Turns, then the turns between two rows, first turn first; the first pair answered:
W:
[-17  -6   8   2   3 -10   2 -11  -1 -30   4  14 -13  -7   0 -13  -3  -8
  -7  -7  -2  -3   5  -6 -12  26 -15  -8  -2  23  12  22   6   9  -5  -7
   5  -5 -12  -5  24]  ->  [-19 -11  -2  13  -3  -6   5   1   2 -31  -3  15  -2  -3  -3 -12   6  -8
  -4 -23  11 -12  10 -20 -21  29  -7   5   3  17  11  13   7  11 -10 -11
   7   4 -12 -12  22]
[ -2 -16 -22  25 -20   1  17  54 -16  -4   0 -20   5  13  -8  13  28   7
  26 -38  33  -9   1 -34  -9  26  28  60   9 -23 -22 -20 -50 -12  -3  -6
   9 -16 -21   5  -3]  ->  [ 14  -2 -16  25 -30 -11  21  45 -26  10   5 -23   5  15  -9  27  29  19
  25 -29  41  17  -6  -4  -7  -8  31  50   7 -40 -21 -19 -50 -15  10   1
  13 -28 -13  19 -16]
[ 10  -1  -4   9   2   7  -8   7  13  -8  21  -7   1  -2  -5  -1  13 -10
   4 -19  10  -3  -6   3 -15   9 -14   0  -4  11  12  14  10  15   3  11
 -10  10 -16   4   7]  ->  [ 14  -7 -10  12   1   6  -8   7   8 -11  24 -10  -3  -5 -11  -1  14 -10
   2 -15  20  -1  -7  -2 -18   9 -15   0  -2   3  14   8  10  13   3   8
  -7  11 -13   7   9]
Y:
[-29  17 -25  27  52  -2 -42 -18 -52 -22  21   9 -19 -51  14 -29  -8  -2
   4  13 -11  21  12  66  -1  19   3 -12  -2   0  59  15  -6  18   6  17
  -4 -15   1   6  13]  ->  [-15  -2 -27  37  68  16 -50 -21 -44 -20   2 -10 -18 -52   9 -46  -6  -9
  25  13  11  10  16  61  -1  10   1 -17   1 -10  41  11  -2  18  -6  14
  -9  13  -2  -4   4]
[  8   8 -21  15 -41 -14  16  28  -6  12  20  37  -4  16  -8  55  17   4
 -38 -32  16  -2   6 -32 -25   3  23  38  -8 -30  19  -9   9  -6  22   8
  19 -18   3  -7   0]  ->  [ -3  11 -21  21 -43 -20  10  20 -10  -3  37  43 -10  10  -7  52  13   1
 -44 -26   4   1   1 -14 -30  17   8  28 -16  -9  31   7  14   8  21  12
  20 -23  -1   7  18]
[-19 -59 -19  33   2  -5 -13  34  26 -43 -22   3  -4 -35 -62 -17  28 -14
  27 -49  36 -43  10 -11 -32  34  13  15  27   2   8 -10  53  -4 -22 -17
 -31  38 -13 -25 -29]  ->  [-11 -49 -12  28  -6   0   8  41  20 -28 -33   9   6 -18 -56  -5  19   2
  15 -48  39 -44   8 -36 -27  23  35  34  35 -17  -6 -24  50 -25 -27 -24
 -25  30   0 -36 -38]
H:
[ 17 -24   7  -1 -19 -23  20  10  16 -19 -15 -15 -42   1  -9 -16 -15 -13
   5  22  -1  -8  24 -27 -19 -16  26  58  -6 -18  23  24 -26 -15 -34  14
   6   4 -25  -3  31]  ->  [ 23 -23  11  -5 -21 -22  14   6  14 -10 -21 -15 -38  -2  -4 -16 -21 -12
   8  26   1  -1  26 -29 -19 -31  28  60 -10 -27  17  20 -24 -17 -21  11
   8  -1 -22  -8  20]
[ 23  20  16 -15 -16  10  35  -7 -13  15  -9  12  16  19   8  35  -1  36
 -21   8  -4  11 -23 -14  14 -30  20  20  20 -53 -24 -34  -8 -41  -3   3
  14 -30  15  -4 -28]  ->  [-14  23   3 -19  -5  -3  34   4  -4 -17  13  48  14   5  12  20 -13  36
 -48  -6 -44  -4 -19 -41   9  35   3  23  24   4   8 -11 -14 -31 -13  -5
  16 -40   8  -3  10]
[ -9   5 -17  -5 -27 -18  -5  -6  13   0   8  12   0  -2  -3  -5 -10   3
 -21  -1 -18  19   6   0   6  23  -7  21   4   9  27   1   0   7   5   5
  -8  -2  -1 -11   2]  ->  [ -5 -12 -18   2 -28 -16  -5   0  15  -4   8   2  -6  -1  -6 -10   6  -9
  -4  -8  -3   8  11   5  -7   8  -4  20  -3   2  26   6   4  18  -1  13
 -11  13 -11  -9  -8]
[  0  -6 -21  17 -31 -12   0  15  32 -20  32  -2 -22  -8   2  32  37  19
 -37 -15  17   3   2 -14   6 -32  16  29  -8   3   6  -7  14 -13   7 -27
  10  -2 -19   0  -9]  ->  [  4  -8 -15  14 -25 -14  10  14  27 -18  29   0 -20  -5  10  29  36  19
 -42  -8  12   5  -3 -15   9 -35  24  23  -2  -3   1 -10  17 -22  16 -25
   5  -2 -16  -1  -9]
E:
[-30  17 -18  44 -43 -45  15   1 -10  -6  69 -15   1 -38 -24  31  13   2
 -13 -24 -21  12 -10  64 -33 -11  -1 -27 -29  28  61  39   9  30   9  17
   9 -85  -8  15 -12]  ->  [   4   42   28    2    2   -7   30  -45  -29   24   15  -40   23  -30
   10    5  -11   34    9   32  -48   35  -23   60   40  -49   20  -44
   -8    4    7   21  -19  -34   -2  -19    6 -101   22    1  -43]
[-48 -24 -26   8 -27 -73 -38 -20   1 -45  23  24  25  -6   2   4 -19 -18
  -4 -36  14 -28   2  -2 -35  64  -2 -19  35  27  38  25  22  38  12  19
  -5  -8  -3 -11  64]  ->  [ 14  -4  10  -4 -42 -66 -26 -45 -30  19   7 -19  31  17   9  32 -18   5
  12   7  59  21  -5  62   9 -54  35 -43  28 -49   1   6  22  15  29  22
   1 -20  24  -5   2]
[  5  12  30  -3  20  -8  26  -3  17  11  -8  19   6  -1  -4  -6 -13   0
   0  12 -23   3  -8 -25  16   3  -1 -11  12  -5 -21   2 -14 -24 -13  -9
   1 -11  -4  10  -7]  ->  [-11  -2   9  18  -7 -20  21  19  25  -1  18  29  -7  -5 -17  10  -7 -12
 -13 -18 -12 -11   8 -24 -16  20  -7  -5  -3   7   2  14   3   2  -6   8
  -1  -4 -13  23   8]
[-33  29 -14  41   5 -37 -21  -1   1 -29   7  30  -9 -16  10 -44 -13 -16
   6   9 -44   1  27 -40   6  45 -31 -13  -4  16  -5  20   4 -13 -47 -10
  -4   5  -4 -21  -7]  ->  [-11  31 -22  62 -41 -53 -29   5  -9  -3  34  16 -20  -1  -4  -1   3 -24
   6   8   5  30  24   8 -22 -20 -14 -15 -29 -28   6  20  19  12 -21  19
   6   9   1  -6 -25]

Each pair is 2 to 3 turns apart.
[  5 -57  11   5  44  50 -43   2   9  -2 -19 -38  22 -32  31 -31   2 -31
  18  25   0 -47   7   6  16 -12 -55 -54  -5  15 -48  19   3  38  -1   5
   2 -24  12  19  19]  ->  [-18 -58  -8  15  28  49 -26  26  18 -25 -10  -3  18 -26  21 -23   2 -25
  -5  -8 -11 -70  15 -44 -14  33 -55 -24   0  31 -26  11   2  42 -13   4
   5 -22  -1  12  41] : H then Y then E
[ -3  33  34 -23  36 -34 -35 -34  -3  20   2  14 -30  27  11  13 -11  45
  -5  62 -52  -4 -40  19  29  31  -2  -5  21  34  -2 -23 -11 -17  -3 -41
   5 -32  43 -18  25]  ->  [ 17  32  20   2 -19 -51 -37 -24 -14  33  33   3 -45  33  -1  53   6  39
  -9  49  -3  27 -31  69   1 -23  16  -7  -8  -2  12 -12   4  16  24  -8
  11 -25  35  -4  10] : E then E
[ -5 -34 -36  23 -15   9  15  29  17 -16   0  15   3  16  -7   0   8  -6
  -7 -36  33 -31  13 -41 -30  16  16  29   4 -26  32 -15  22   0 -16   4
  -2  29 -18 -30   2]  ->  [ 14 -18 -23  18 -20  10  24  26  11   6  -7   8  11  25  -4  13   6   4
  -7 -28  38 -19   7 -40 -21 -14  29  33  -1 -47  23 -21  16 -11  -7   1
  -3  15 -14 -30 -11] : Y then H
[-39 -19 -26  37 -30 -19   4  22 -32   6  10  30  20  15  55  20 -11 -27
  -4 -21 -13  -5 -25   3 -24  -1   6  20   5  41  49  11  -7  30  -1  29
   4   3 -22  -5 -11]  ->  [-10 -21  -1  31  -7   5  -3   4 -41  40 -23 -17  28  15  55   5  -9 -25
  30   6  17   6 -24  28   1 -63  17  -1   6  -2   4   3  -9  15  -2  19
  -5  18 -13 -15 -46] : Y then Y then E
[-20 -24 -16  12  -2  -2 -16  11   5 -14  24  -2 -12 -21 -10  -6  11 -16
  11 -19  16 -11   7  18 -23  12 -18 -10  -6  17   4   1  -3  30   3   4
   3  18  -8   8  20]  ->  [  6 -16 -12  15 -10  18   7  25  -3  10  -6  -3   6   6  -9  16  13   6
  12 -17  30 -16   4 -14 -15 -15  18  21   0 -25 -12 -24  -7  -6  -3  -3
  10  22   0 -19 -13] : Y then Y then Y
[-24   3 -19  16  -1 -19   4   9  -2  -4  23   6 -22 -10 -10 -25  -7 -27
 -15 -24  -3 -19  -3   3 -34  29 -22   3 -19  22  37  11  -1  17   4  17
  11  23   1 -26  -6]  ->  [ 15  22  15 -10  20   4  28 -11 -13  33 -15 -16   5   6   1 -20 -16  -5
   3   4   0   3 -10  -4  12 -20   6   3  -4 -22 -11 -22 -12 -31  -4  -6
  11  21  19 -42 -46] : H then E then Y
[ -2  26  39 -15 -48 -13  19   1  -8  24 -16  10   1  52  -3  26   3  22
 -29   1   0  33  -6   4 -13  22  21  -7  21  -5  27 -10 -24 -34 -19 -35
  -2 -35  20 -12   2]  ->  [ -9  18  34 -12 -46 -27  -8 -11  -9  13   3  -7 -12  34 -10   5   4   5
 -19  11   3  46  -7  60 -11  14  -3 -50  -1   9  31  12 -11   3  -3 -20
  -7 -25  19   8  13] : Y then Y then E
[-20  -8 -15  25 -17 -25  20  25  -5  17   3  20 -17  24  19  31   1  29
 -14 -33  13   3   5 -13 -35  -6  10  12  18  -6  25  -7  -7   7  13   3
   3 -17  -5   9  -5]  ->  [  1   6  11  13   2 -14  10 -11 -19  39 -17  -9 -10  17  28  17  -5  29
  20   7   8  28  -4  21  -1 -50  16 -13  12 -17   2 -10 -12  -2  23  -5
  -5 -23   9  12 -27] : Y then Y then E
[ 30  -4   5 -36 -16   3  15  36  28  36 -23 -26   9  44   6 -20   2 -18
  17  18  16  -8  27  -9 -22 -27  -5   5  35 -23 -52  -5 -32  11 -28  -4
   4  51   7  16 -32]  ->  [ -2 -12  -5 -33 -16  -8   7  44  40   2  -3  -1   5  30   2 -40  -1 -31
   4   1  -9 -26  24 -32 -40  34 -29   7  42  28 -18  10 -34  22 -33   2
   3  41  -1  18   9] : H then H then H
[-20   7  18 -11   6 -19  -4 -16  -5 -15  18   2  -4 -11   8 -14  -1  -1
 -18  20 -46   8 -19  26  13  17 -29 -15   2  40   8  15 -13  -1  10  -1
   2 -11  -2  17  25]  ->  [  7  -9  25  -1  21   3 -11 -26  -3   2   2 -38  -1 -16   1 -22  10 -11
  21  23  -2   8  -7  46  15 -30 -21 -29  -4   1 -29   3  -6   3  11   4
 -10  22   0  10   4] : Y then H then H
[-19 -30 -18  14  24   3   1  15   8  -1 -24   5   5  -1   1 -40   1  -3
  13 -14  -9 -30  18 -29 -16  26   6   8  14  17  -2 -32 -18 -18 -21  -9
   7  11  -4 -21  -4]  ->  [ 13 -12   2   4  15   2  -2  -9  -9  27 -33 -16   8   8   5 -23  -6   7
  26  16   3   7  14  18   8 -42  17 -11   7 -23 -18 -38 -17 -26  -6  -7
   7  -1  15 -10 -29] : E then E then W
[ 32   4   8   6 -36 -10  -8  13 -21  14  21 -32  -7  11   5  16  14   2
  -5  26  18  27  -4  47  13 -57   7 -28  22 -36 -20   2  -5  -3  17   3
 -11 -13  -2  25 -25]  ->  [ 10 -23 -14  27 -45  -9 -22  37  -8 -11  34 -32 -22  11 -14  11  31 -19
   6 -14  44  -2   7  23 -27 -29  -1 -17  23 -22  -9   5  10  16  11  10
 -15  12 -26  20 -16] : E then E then H
[-25  21  43 -28 -20 -20   5  -4  -2  -3  29  26  15   0   3 -20 -35  35
 -35  -5 -81  16  44  21 -19  42 -34  29  11  45   3  22  13  -3  25  28
  17  -5 -35   8  -1]  ->  [-12 -38  30 -12  21  23 -21   0  14  -5 -20 -31   6  -7 -18 -59 -16   7
  31 -13 -25  -9  59  17 -21  22 -42  21  11  17 -42  12  21   4   0  34
  -2  56 -49 -17 -25] : Y then Y then Y
[-35   2  -2 -16  15  25 -31 -16   5 -15  -1 -16   2 -25  -5 -54  17 -37
  -9  -5 -32 -22  10 -25   1  81 -21 -53  -1  58  22  39  11  11  11 -14
 -40  29  -8  -9  15]  ->  [ 17   5 -15   6 -55  -2 -30  -9 -22  31  16 -36  -5  -6 -22  14  37 -34
  -2  -9  48  26  16  42 -17 -35  15 -58 -29 -30  24  27  28  28  41  28
 -27  33   4   0 -33] : W then E then W
[ 10 -19 -41   8 -37  12 -45  -5  35  -4   9  -4 -10 -22 -26  -8  17 -27
  -6 -33  54  -6  11 -16 -49 -36  18  24   7 -25   8 -20  18  -4   8  12
  14  41  18 -17 -40]  ->  [ 27   0  -1 -29   2  34 -36 -36  24  22 -27 -12   5 -21  -3 -29   1  -3
  11  15  29  14  -1 -12   4 -55  27   2  16 -29 -27 -25 -11 -40  -3  -8
  10  30  32 -25 -61] : E then W
[ 38 -27  20 -16   8   0  24  -7  28 -30 -31 -20   8 -17   7 -10 -11  14
  34   7   2 -17  -7  -4  30 -24  25  46  43 -18 -13  27 -11 -14 -23  -7
 -26  42  -3  16 -60]  ->  [ 35 -18  -6   1 -39 -36  33  17  25 -32   8   1  -5  -9   0  33  -6  11
  -1 -17  18 -16  -1   8  -4 -31  36  64  31 -23  24  31   8   9  -1  14
 -16  37  -5  28 -46] : Y then E then E
[  7   1 -21  -8 -26  15  -5  70 -11 -16  15   8   0 -25 -36  34  35  17
  -4 -11   5  -5 -16  26 -45 -39  36   6   4  37 -44  -9 -38  39 -15  71
 -30 -15 -16  -8   5]  ->  [  2 -17 -15 -14  10  44 -12  67  -2 -20 -11  -6   5 -34 -34   0  37  16
  17 -19 -11 -24 -12  -4 -27 -14  31  -2  19  48 -65 -23 -40  22 -33  52
 -43  -2 -24 -23   5] : E then E then H
